[[ 2.05 -4.54 -2.17 -0.98  0.42 -4.73 -0.75 -3.15  0.38 -1.32 -0.85  2.10]
 [ 0.49  2.29  1.47  0.25 -0.43  2.52  0.70  2.33  1.66  1.35  0.47  0.56]
 [ 1.65 -0.97  0.86  0.47  3.12  0.76  0.53  1.55  2.81  1.15 -0.43  1.20]
 [ 0.56 -5.04 -2.22 -1.46  0.73 -4.87 -0.85 -3.18  0.23 -1.41 -1.30  1.21]]
|
[[ 0.56 -5.04 -2.22 -1.46  0.73 -4.87 -0.85 -3.18  0.23 -1.41 -1.30  1.21]
 [ 2.05 -4.54 -2.17 -0.98  0.42 -4.73 -0.75 -3.15  0.38 -1.32 -0.85  2.10]
 [ 0.49  2.29  1.47  0.25 -0.43  2.52  0.70  2.33  1.66  1.35  0.47  0.56]
 [ 1.65 -0.97  0.86  0.47  3.12  0.76  0.53  1.55  2.81  1.15 -0.43  1.20]]

[[-1.67 -0.28  1.04 -0.12  0.16  2.41  2.67  0.42 -0.13 -0.81]
 [-1.04  0.54  0.16  0.45  0.21  0.80 -6.83 -0.28 -1.69 -0.17]
 [-0.63 -0.39  0.58 -1.61  2.09  0.36  1.99  0.12  1.13 -0.78]
 [-1.18  0.16 -1.16  0.98  2.32 -1.68  1.18 -0.13 -2.54  0.13]]
|
[[-1.18  0.16 -1.16  0.98  2.32 -1.68  1.18 -0.13 -2.54  0.13]
 [-1.67 -0.28  1.04 -0.12  0.16  2.41  2.67  0.42 -0.13 -0.81]
 [-1.04  0.54  0.16  0.45  0.21  0.80 -6.83 -0.28 -1.69 -0.17]
 [-0.63 -0.39  0.58 -1.61  2.09  0.36  1.99  0.12  1.13 -0.78]]

[[ 0.18  6.11  4.07 -3.23 -0.96  3.44 -2.53]
 [-0.75  6.65  4.47 -2.89 -1.33  4.17 -2.81]
 [ 0.18  5.58  4.47 -2.89 -0.77  3.44 -2.26]
 [ 0.64  6.11  4.47 -2.89 -0.58  3.44 -2.26]
 [-2.14  6.11  4.07 -2.21 -1.33  3.08 -1.70]
 [-4.46  6.11  4.86 -0.51 -2.64  4.53 -0.87]
 [-1.21  0.26  0.11  0.51 -0.58  0.53  0.24]
 [-0.29  5.58  3.68 -2.21 -0.96  3.44 -1.98]
 [ 0.64  5.58  4.86 -2.89 -0.58  4.90 -2.81]
 [ 0.18  6.65  3.68 -2.21 -0.77  4.17 -2.26]]
|
[[ 0.18  6.65  3.68 -2.21 -0.77  4.17 -2.26]
 [ 0.18  6.11  4.07 -3.23 -0.96  3.44 -2.53]
 [-0.75  6.65  4.47 -2.89 -1.33  4.17 -2.81]
 [ 0.18  5.58  4.47 -2.89 -0.77  3.44 -2.26]
 [ 0.64  6.11  4.47 -2.89 -0.58  3.44 -2.26]
 [-2.14  6.11  4.07 -2.21 -1.33  3.08 -1.70]
 [-4.46  6.11  4.86 -0.51 -2.64  4.53 -0.87]
 [-1.21  0.26  0.11  0.51 -0.58  0.53  0.24]
 [-0.29  5.58  3.68 -2.21 -0.96  3.44 -1.98]
 [ 0.64  5.58  4.86 -2.89 -0.58  4.90 -2.81]]

[[-3.40 -1.53  2.81  1.71  4.42 -3.96]
 [ 3.23 -0.95  0.66 -2.43 -4.60  1.18]
 [-0.97  1.54 -4.90 -1.56  2.07 -3.04]
 [ 3.16  2.91  1.03  5.07 -1.41 -3.75]
 [ 5.01  3.78  1.52 -0.23  2.48  2.49]
 [-1.92  1.87  2.60 -2.19 -3.46 -0.07]]
|
[[-1.92  1.87  2.60 -2.19 -3.46 -0.07]
 [-3.40 -1.53  2.81  1.71  4.42 -3.96]
 [ 3.23 -0.95  0.66 -2.43 -4.60  1.18]
 [-0.97  1.54 -4.90 -1.56  2.07 -3.04]
 [ 3.16  2.91  1.03  5.07 -1.41 -3.75]
 [ 5.01  3.78  1.52 -0.23  2.48  2.49]]

[[ 1.29  2.34 -3.83]
 [-0.24 -5.47  3.23]]
|
[[-0.24 -5.47  3.23]
 [ 1.29  2.34 -3.83]]

[[ 5.38 -1.19]
 [-3.40  5.45]
 [-1.23 -0.67]
 [ 0.66 -0.60]
 [-2.43  5.11]]
|
[[-2.43  5.11]
 [ 5.38 -1.19]
 [-3.40  5.45]
 [-1.23 -0.67]
 [ 0.66 -0.60]]

[[ 0.18 -0.03  0.34  0.60  0.82  0.66  2.65]
 [ 1.48  0.31  1.61 -0.58 -0.28  2.58 -1.10]
 [-4.11 -6.14  1.31  6.41  2.43 -2.45  2.26]
 [ 0.11  0.01  0.27  0.58  0.55  0.23  1.63]
 [ 0.13  1.00  0.58  0.97  1.01  1.37 -0.68]
 [ 1.99  0.21  1.43  0.93  0.19  1.21  0.76]
 [ 6.67  0.98  4.70  1.10 -1.34  1.10 -4.16]
 [ 0.71 -1.07  1.05  1.36  0.20  3.65  4.05]]
|
[[ 0.71 -1.07  1.05  1.36  0.20  3.65  4.05]
 [ 0.18 -0.03  0.34  0.60  0.82  0.66  2.65]
 [ 1.48  0.31  1.61 -0.58 -0.28  2.58 -1.10]
 [-4.11 -6.14  1.31  6.41  2.43 -2.45  2.26]
 [ 0.11  0.01  0.27  0.58  0.55  0.23  1.63]
 [ 0.13  1.00  0.58  0.97  1.01  1.37 -0.68]
 [ 1.99  0.21  1.43  0.93  0.19  1.21  0.76]
 [ 6.67  0.98  4.70  1.10 -1.34  1.10 -4.16]]

[[-4.90  1.05 -3.31 -4.53  2.67 -5.28 -3.66  2.26  4.70  4.45  1.89  1.35
  -2.94  3.98 -0.32  0.47]
 [ 2.38 -1.64  1.40  1.60  2.52  2.43  1.31  0.92  2.78 -1.70 -2.45  1.16
   2.02 -1.94  0.79 -0.97]
 [-2.05  3.20 -0.94 -0.41  1.99 -0.72 -0.33  3.27  2.21  4.32  4.56  3.14
  -0.44  0.32  1.72  3.94]
 [-4.51  2.74 -3.66 -4.14  1.81 -5.25 -3.85  1.27  3.04  3.23  3.19  0.83
  -3.95  3.16 -0.83  0.92]
 [-0.44  2.79 -0.29 -0.01  2.40 -1.25  0.00  2.63  3.83  5.09  3.92  2.75
  -0.46  2.40 -0.23  1.78]]
|
[[-0.44  2.79 -0.29 -0.01  2.40 -1.25  0.00  2.63  3.83  5.09  3.92  2.75
  -0.46  2.40 -0.23  1.78]
 [-4.90  1.05 -3.31 -4.53  2.67 -5.28 -3.66  2.26  4.70  4.45  1.89  1.35
  -2.94  3.98 -0.32  0.47]
 [ 2.38 -1.64  1.40  1.60  2.52  2.43  1.31  0.92  2.78 -1.70 -2.45  1.16
   2.02 -1.94  0.79 -0.97]
 [-2.05  3.20 -0.94 -0.41  1.99 -0.72 -0.33  3.27  2.21  4.32  4.56  3.14
  -0.44  0.32  1.72  3.94]
 [-4.51  2.74 -3.66 -4.14  1.81 -5.25 -3.85  1.27  3.04  3.23  3.19  0.83
  -3.95  3.16 -0.83  0.92]]
---
[[ 4.43  3.88 -6.90  6.40]
 [-4.18  3.69 -2.06  4.37]
 [-3.32  1.03  4.76  3.28]
 [-1.75  5.45 -2.89  0.45]]
|
[[ 4.43  3.88]
 [-4.18  3.69]
 [-3.32  1.03]]

[[ 2.15 -0.68 -4.44  2.60 -0.77]
 [-2.12  0.83  3.43 -1.28  0.67]
 [-2.12  0.61  5.33 -3.87  0.97]]
|
[[ 2.15 -0.68]
 [-2.12  0.83]
 [-2.12  0.61]]

[[-4.43  1.02  1.10]
 [ 5.50  2.83 -5.99]
 [ 3.35 -3.50 -2.50]]
|
[[-4.43  1.02]
 [ 5.50  2.83]
 [ 3.35 -3.50]]

[[-0.60  2.73 -5.32]
 [-4.13  0.91 -1.08]
 [ 3.10  1.82  5.31]
 [ 3.95 -5.03 -0.60]
 [-5.86  0.24 -2.36]]
|
[[-0.60  2.73]
 [-4.13  0.91]
 [ 3.10  1.82]]

[[ 1.07 -0.48]
 [-4.88  0.39]
 [ 1.01  4.56]
 [ 2.92  6.33]
 [ 0.60  3.05]]
|
[[ 1.07 -0.48]
 [-4.88  0.39]
 [ 1.01  4.56]]

[[-1.18  6.78  2.14 -3.59]
 [ 1.89 -3.95  1.01 -0.74]
 [-0.93  6.08 -0.75 -1.07]]
|
[[-1.18  6.78]
 [ 1.89 -3.95]
 [-0.93  6.08]]

[[-4.01 -4.46]
 [-2.69  1.91]
 [ 1.83 -5.77]
 [-0.19  1.54]]
|
[[-4.01 -4.46]
 [-2.69  1.91]
 [ 1.83 -5.77]]
